[-38 -83  19  15 -29 -66] : Z938
[ 16 -26 -10 -33 -19 -49] : Z723
[-5  0  1  3 -3 -3] : Z873
[-15 -40   8   5 -12 -30] : Z905
[ 15 -30 -14 -28 -13  16] : Z84
[-20  63  13 -14  -2  -5] : Z284
[17 75 -5  7 28 62] : Z806
[-17  -1  14  21   3   3] : Z7
[ 19  13 -18 -23  -3   3] : Z540
[ 29  53 -24 -24  10  34] : Z987
[ 20 -15 -15 -27  -7 -14] : Z847
after: [63] => [13]
after: [-7] => [-14]
after: [-27] => [-7]
after: [-18] => [-23]
after: [14] => [21]

[-31   8  33  27 -39 -24  29] : Z848
[ -7 -20  15 -24 -10 -13  35] : Z390
[  6 -38  11 -60  26   4   3] : Z974
[ 35 -49 -24 -81  30  22 -22] : Z554
[-23 -67 -35 -37  10  -2 -38] : Z343
[ 27 -49 -18  -3   2 -24  -9] : Z301
after: [-10] => [-13]
after: [26] => [4]
after: [-18] => [-3]
after: [30] => [22]

[ 31 -35  33  35 -25] -> Z221
[34 80 35 18 -6] -> Z252
[ 35 -35 -86   8  53] -> Z491
after: [34] => [80]
after: [80] => [35]
find: [ 31 -35  33  35 -25] => Z221
after: [-86] => [8]
after: [33] => [35]
after: [8] => [53]

[ -8  14 -19  17  -3  19  21] -> Z131
[-17  -4 -12 -30 -16  -6   4] -> Z541
[-21  -4  -2 -47  -8 -19   2] -> Z639
[-48   8 -11 -79   3 -29  26] -> Z878
[-3  8  1  0 17 -3 18] -> Z762
[-6  4 -4 -5  2  1 11] -> Z332
[-24   5  -1 -47  11 -22  17] -> Z666
[-7 16 -6  5 17  4 26] -> Z803
[ 41 -10  16  49   7  10 -16] -> Z849
[-23   4 -19 -46 -15  -1  14] -> Z810
[ 38 -16  29  25  18 -10 -19] -> Z456
after: [-23] => [4]
after: [-11] => [-79]

[-28  -8 -26 -30   4  -9   0 -20 -30  -5 -29 -21   0 -31 -52 -12 -21 -10
 -33  11  -1 -33   6 -30   4 -19 -49 -62   8 -42 -48   8   8   7 -58 -12
   0   7  13   7 -54   0  10] = Z834
[-25 -34  24  24 -34 -34 -33  23  24 -31  24  24 -37  25   8 -30  24  -6
   9  15 -35  -5  23   7  11 -11  -8 -33  24 -31 -35  23  23  22 -37  15
  17  24  17  24 -35  23  22] = Z93
[-25 -34  24  24 -34 -34 -33  23  24 -31  24  24 -37  25   8 -30  24  -6
   9  15 -35  -5  23   7  11  35  21  20  12  -1   3  10  10   7  10  32
   2  12  18  11   6   9   8] = Z510
[-11  -7  43  43  -7  -8  -6  42  43  -4  43  42 -12  42  23  -2  41  22
  36  32 -20   1  43  19  35  -8  12 -13  42  -3  -9  42  42  42 -14  24
  41  42  28  43 -10  44  41] = Z716
[-28  -8 -26 -30   4  -9   0 -20 -30  -5 -29 -21   0 -31 -52 -12 -21 -10
 -33   4  -1 -13 -27 -44 -10  27 -56 -26 -22  -6  -6 -21 -22 -22 -15 -25
 -29 -24  12 -25 -14 -37 -16] = Z356
[-54 -14 -29 -33  36 -16  -6 -24 -33  -9 -32 -27 -10 -37 -67 -15 -29  -4
 -23  -3  -9 -52 -29 -65  -7 -21 -65 -44 -29  -9 -13 -26 -26 -24 -27 -52
 -24 -30 -11 -29 -23 -36 -20] = Z755
find: [-11  -7  43  43  -7  -8  -6  42  43  -4  43  42 -12  42  23  -2  41  22
  36  32 -20   1  43  19  35  -8  12 -13  42  -3  -9  42  42  42 -14  24
  41  42  28  43 -10  44  41] => Z716
find: [-28  -8 -26 -30   4  -9   0 -20 -30  -5 -29 -21   0 -31 -52 -12 -21 -10
 -33  11  -1 -33   6 -30   4 -19 -49 -62   8 -42 -48   8   8   7 -58 -12
   0   7  13   7 -54   0  10] => Z834
after: [3] => [10]

[ 22 -42 -22  11   0  46]  Z531
[-29 -19 -11  43 -46 -53]  Z379
[  7   2 -22  20 -70 -29]  Z352
[ 40   2 -23  17 -70 -12]  Z57
[ 66 -31 -20  -3 -46   6]  Z289
[-37  11   2 -26  54 -15]  Z184
[ -5   1 -32  56 -67 -38]  Z292
[ 21 -39 -21   9   8  48]  Z777
[ 31   3 -22  27  49 -16]  Z254
[  8   2 -24  53 -72 -29]  Z344
[ 30 -40 -35  10  22  45]  Z455
after: [-21] => [9]
after: [-24] => [53]
after: [3] => [-22]

[  9  29   6 -43  13   4  76 -24] = Z528
[  9  13   6 -43  13   4  76 -24] = Z947
[ 22 -15 -38  19 -22  19   2 -38] = Z286
[ 22 -15 -38  19 -22  19 -20   6] = Z844
[ 10   5   0  24  -2 -12  47  15] = Z425
[ 22 -15 -38  19  -3  19   2 -38] = Z262
[ -4  32   3  10 -25 -17   8  -4] = Z2
find: [  9  29   6 -43  13   4  76 -24] => Z528
find: [ 22 -15 -38  19 -22  19   2 -38] => Z286

[  5 -14   6 -14 -11 -16  25   7  40  -9   3  48]  Z274
[  5 -14   6  -1 -11 -16  25   7  40  -9   3  48]  Z172
[ 12 -25 -15 -13 -25 -24   8   4   5 -15  -5  -5]  Z824
[ -4   9  -7  13   9  14 -29   7  61  15  15  81]  Z370
[  3  -9  -2  -1  -8  -5  -8  -3 -17  -8  -6 -17]  Z436
[ -4   9  -7  13   9  14 -29 -10 -48   2  14 -47]  Z291
[ 0 -1  0 -1 -1 -1  1  0  1 -1  0  1]  Z676
find: [ 0 -1  0 -1 -1 -1  1  0  1 -1  0  1] => Z676
find: [ -4   9  -7  13   9  14 -29 -10 -48   2  14 -47] => Z291

[ 63 -16   1 -53 -56  52 -53   3  49  37 -44  44  59 -24  52] -> Z325
[-50 -39  43  22  65 -31  29 -73 -51 -21  -2  28   4   7   3] -> Z828
[-65  -5  51   2 -57   9 -15  17  -8  23 -38  31  51  -3 -48] -> Z340
[ 27 -36  68 -42  67   1 -50 -62  15 -44  35 -52  13  29  -2] -> Z313
[  4  44 -52 -55 -56 -16  58 -75  23 -60  68 -37  38   0   7] -> Z168
[ 14 -32 -48  62  38  -6   5  33  46  45  10  75 -54 -44  23] -> Z20
after: [62] => [38]
after: [67] => [1]
after: [9] => [-15]
after: [58] => [-75]
after: [-60] => [68]
after: [37] => [-44]
after: [-51] => [-21]

[ 80 -39 -11 -75  12 -17   8]  Z903
[ 16 -16  28 -25 -14   0  -3]  Z699
[ 11 -51   1 -72   8  23 -25]  Z458
[-26 -33  17 -13   7  27 -19]  Z479
[-27 -28   5  -7   4  27  -3]  Z387
[-18 -13  29  -5   5  32 -25]  Z775
[ 80 -39 -11 -75  15 -29 -35]  Z457
[ 11 -66   1 -72   8  23 -25]  Z123
[ -2   8 -26  10 -15 -30  22]  Z500
after: [-16] => [28]
after: [-28] => [5]
after: [32] => [-25]
find: [ 16 -16  28 -25 -14   0  -3] => Z699
after: [28] => [-25]
find: [-18 -13  29  -5   5  32 -25] => Z775
after: [-14] => [0]

